Here are some numbered points:
[-0.1 -0.2 -0.4 -0.1  0.1  1.5 -0.4  0.1  0.1  0.9  0.2 -1.7] 0
[-0.4 -1.6 -0.3  0.5  0.  -3.4  0.  -0.7  0.2  0.5  0.  -0.3] 1
[-0.5  1.4 -0.6 -0.6  0.   1.9 -0.3 -0.1  0.  -0.7  0.  -0.2] 2
[-0.3  0.5 -0.7  0.3  0.1  1.  -0.1 -0.7 -0.3 -0.5  0.5  1.5] 3
[-0.3 -0.8 -0.3  0.4  0.2 -1.  -0.4 -0.3  0.   0.3 -0.5  0.5] 4
[-0.2 -0.4 -0.2 -0.4 -0.2  2.1 -0.4 -0.4  0.7 -2.  -0.6  3. ] 5
[-0.5  0.2 -0.4 -0.1  0.  -0.7 -0.1 -0.3  0.2 -0.2  0.2 -0.3] 6
[-0.4 -1.2 -0.1  0.8 -0.1 -4.1  0.2 -0.7  0.3  0.7 -0.1 -0.3] 7
[-0.2 -0.7 -0.3  0.   0.  -0.2 -0.2 -0.1  0.   0.3 -0.2  0.1] 8
[-0.1 -0.2 -0.4  0.   0.2  1.2 -0.5  0.1  0.1  0.9  0.2 -1.8] 9
[-0.4  0.1 -0.4  0.1  0.   0.4  0.  -0.5  0.2 -0.1  0.1  1. ] 10
[-0.3 -0.7 -0.2  0.   0.  -0.8 -0.2 -0.1  0.2  0.8  0.2 -1.3] 11
[-0.5  1.4 -0.5 -0.6 -0.1  1.9 -0.2 -0.1  0.1 -0.8  0.1 -0.2] 12
[-0.3 -0.7 -0.3  0.3  0.1  0.3 -0.2 -0.3  0.1  0.6 -0.5  0.2] 13
[-0.5  1.1 -0.3 -0.6 -0.1  2.1 -0.3 -0.3  0.2 -0.1 -0.1 -0.8] 14
[-0.4 -1.3 -0.4  0.6  0.  -3.1  0.  -0.7  0.1  0.6 -0.1 -0.1] 15
[-0.1 -0.2 -0.5  0.   0.1  1.5 -0.4  0.1  0.1  0.9  0.2 -1.6] 16
[-0.6  1.2 -0.6 -0.7 -0.1  1.9 -0.1  0.1  0.1  0.  -0.2 -1.1] 17
[-0.4  0.2 -0.4 -0.1  0.   1.  -0.3 -0.3  0.   0.2 -0.5  0.2] 18
[-0.4  0.7 -0.6 -0.3  0.1  1.7 -0.3 -0.4 -0.1  0.1  0.1 -0.4] 19
[-0.5 -0.5 -0.4  0.   0.1 -1.4 -0.3 -0.4  0.  -0.1  0.2  0. ] 20
[-0.3  0.3 -0.3  0.   0.1  1.9  0.  -0.5  0.   0.4  0.4 -0.1] 21
[-0.5  0.5 -0.5 -0.3  0.   1.4 -0.2 -0.1  0.1  0.1 -0.3 -0.4] 22
[-0.2 -0.8 -0.5  0.5  0.2 -0.6 -0.4 -0.3 -0.1  0.2 -0.5  0.5] 23
[-0.4  0.7 -0.5 -0.4  0.   1.7 -0.3  0.1  0.1 -0.1  0.2 -0.8] 24
[-0.4 -1.1 -0.2  0.3  0.  -2.2  0.1 -0.6  0.3  1.2  0.3 -1.3] 25
[-0.4  0.1 -0.4 -0.1  0.   0.7 -0.2 -0.2  0.2  0.4 -0.4 -0.2] 26
Which point above is nearest to each new point by angle, seen from the average point of the numbered points? Its number follows each.
[-0.3  0.2 -0.3 -0.1  0.1  1.5 -0.2 -0.3  0.1  0.5  0.2 -0.5] 21
[ 5.6  1.8  5.7 -0.4 -0.1  1.8  2.2  5.2 -2.7 -2.5  1.2  1. ] 12
[-0.5  0.2 -0.3  0.2 -0.1 -0.5  0.2 -0.5  0.3  0.1  0.3  0.8] 10
[-0.5 -1.  -0.3 -0.1  0.  -0.3 -0.1 -0.6  0.8 -0.7 -0.8  1.6] 5
[-0.4 -0.8 -0.2 -0.2  0.   0.  -0.2 -0.6  0.7 -0.7 -0.8  1.3] 5
[-0.4 -0.1 -0.3  0.2  0.   0.3  0.  -0.4  0.3  0.3  0.   0.5] 10
[-0.5  1.  -0.4 -0.2 -0.1  1.  -0.1 -0.5  0.  -0.5  0.2  0.7] 3
[-0.3 -0.6 -0.3  0.3  0.   0.  -0.2 -0.3  0.2  0.7 -0.5  0.2] 13
[-0.4  0.8 -0.3  0.2  0.   1.3  0.2 -0.9  0.2 -0.3  0.5  1.2] 3
[-0.4  0.6 -0.5  0.1  0.   1.1  0.1 -0.8  0.2 -0.3  0.5  1.3] 3
[-0.2 -0.5 -0.2 -0.2 -0.1  0.7 -0.3 -0.3  0.6 -1.1 -0.6  2.1] 5
[-0.3  0.6 -0.6  0.3  0.1  0.8 -0.1 -0.8 -0.2 -0.4  0.4  1.5] 3
[-0.2  0.  -0.2 -0.1 -0.2  1.8 -0.3  0.3  0.4  0.  -1.2  0.8] 18
[-0.3  0.  -0.5  0.   0.   0.9 -0.4 -0.1  0.1  0.   0.   0.3] 5
[-0.3 -0.5 -0.4  0.3  0.  -1.  -0.3 -0.4  0.1  0.6 -0.1 -0.6] 25
[-0.3 -0.5 -0.3  0.1  0.1 -0.1 -0.3 -0.2  0.1  0.5 -0.3 -0.3] 8
[-0.4  0.6 -0.4  0.   0.   1.6  0.1 -0.8  0.1 -0.2  0.2  1.5] 3
[-0.3  0.2 -0.3 -0.2 -0.1  2.  -0.1 -0.4  0.2  0.2 -0.5  0.7] 18
[-0.5  0.9 -0.8 -0.6  0.   1.8 -0.3  0.1 -0.2  0.1 -0.2 -1.1] 17
[-0.5  1.4 -0.7 -0.6  0.   1.9 -0.3  0.   0.  -0.7  0.  -0.2] 2
[ 5.4  2.3  5.6 -0.5 -0.2  2.1  2.3  5.  -2.7 -3.   1.1  1.6] 12
[-0.1 -0.1 -0.2 -0.3  0.1  0.9 -0.4  0.3  0.1  1.1  0.4 -1.9] 9
[-0.3 -1.1 -0.3  0.5  0.  -2.2  0.  -0.5  0.1  0.9  0.2 -1. ] 25
[ 3.2  0.2  3.4  0.3  0.  -2.3  1.8  2.3 -1.2 -0.7  0.5  0.6] 8
[ 5.6  1.8  5.7 -0.4 -0.1  1.7  2.2  5.2 -2.7 -2.5  1.2  1. ] 12
[-0.6  1.4 -0.6 -0.7  0.   1.8 -0.3 -0.1  0.  -0.6 -0.1 -0.3] 2
[-0.2  0.1 -0.2 -0.4 -0.1  1.9 -0.3 -0.2  0.1  0.5 -0.7 -0.1] 26
[-0.5  0.6 -0.3  0.  -0.1  1.2  0.1 -0.4  0.3  0.   0.4  0.3] 21
[-0.5  0.9 -0.5 -0.2  0.   1.6 -0.1 -0.6  0.  -0.5  0.3  0.9] 3
[-0.3  0.3 -0.3 -0.1 -0.1  1.5  0.  -0.6  0.4 -0.9  0.   2. ] 5
[-0.5 -0.6 -0.4 -0.5 -0.1  2.2 -0.2 -0.5  1.1 -1.5 -1.3  2.8] 5
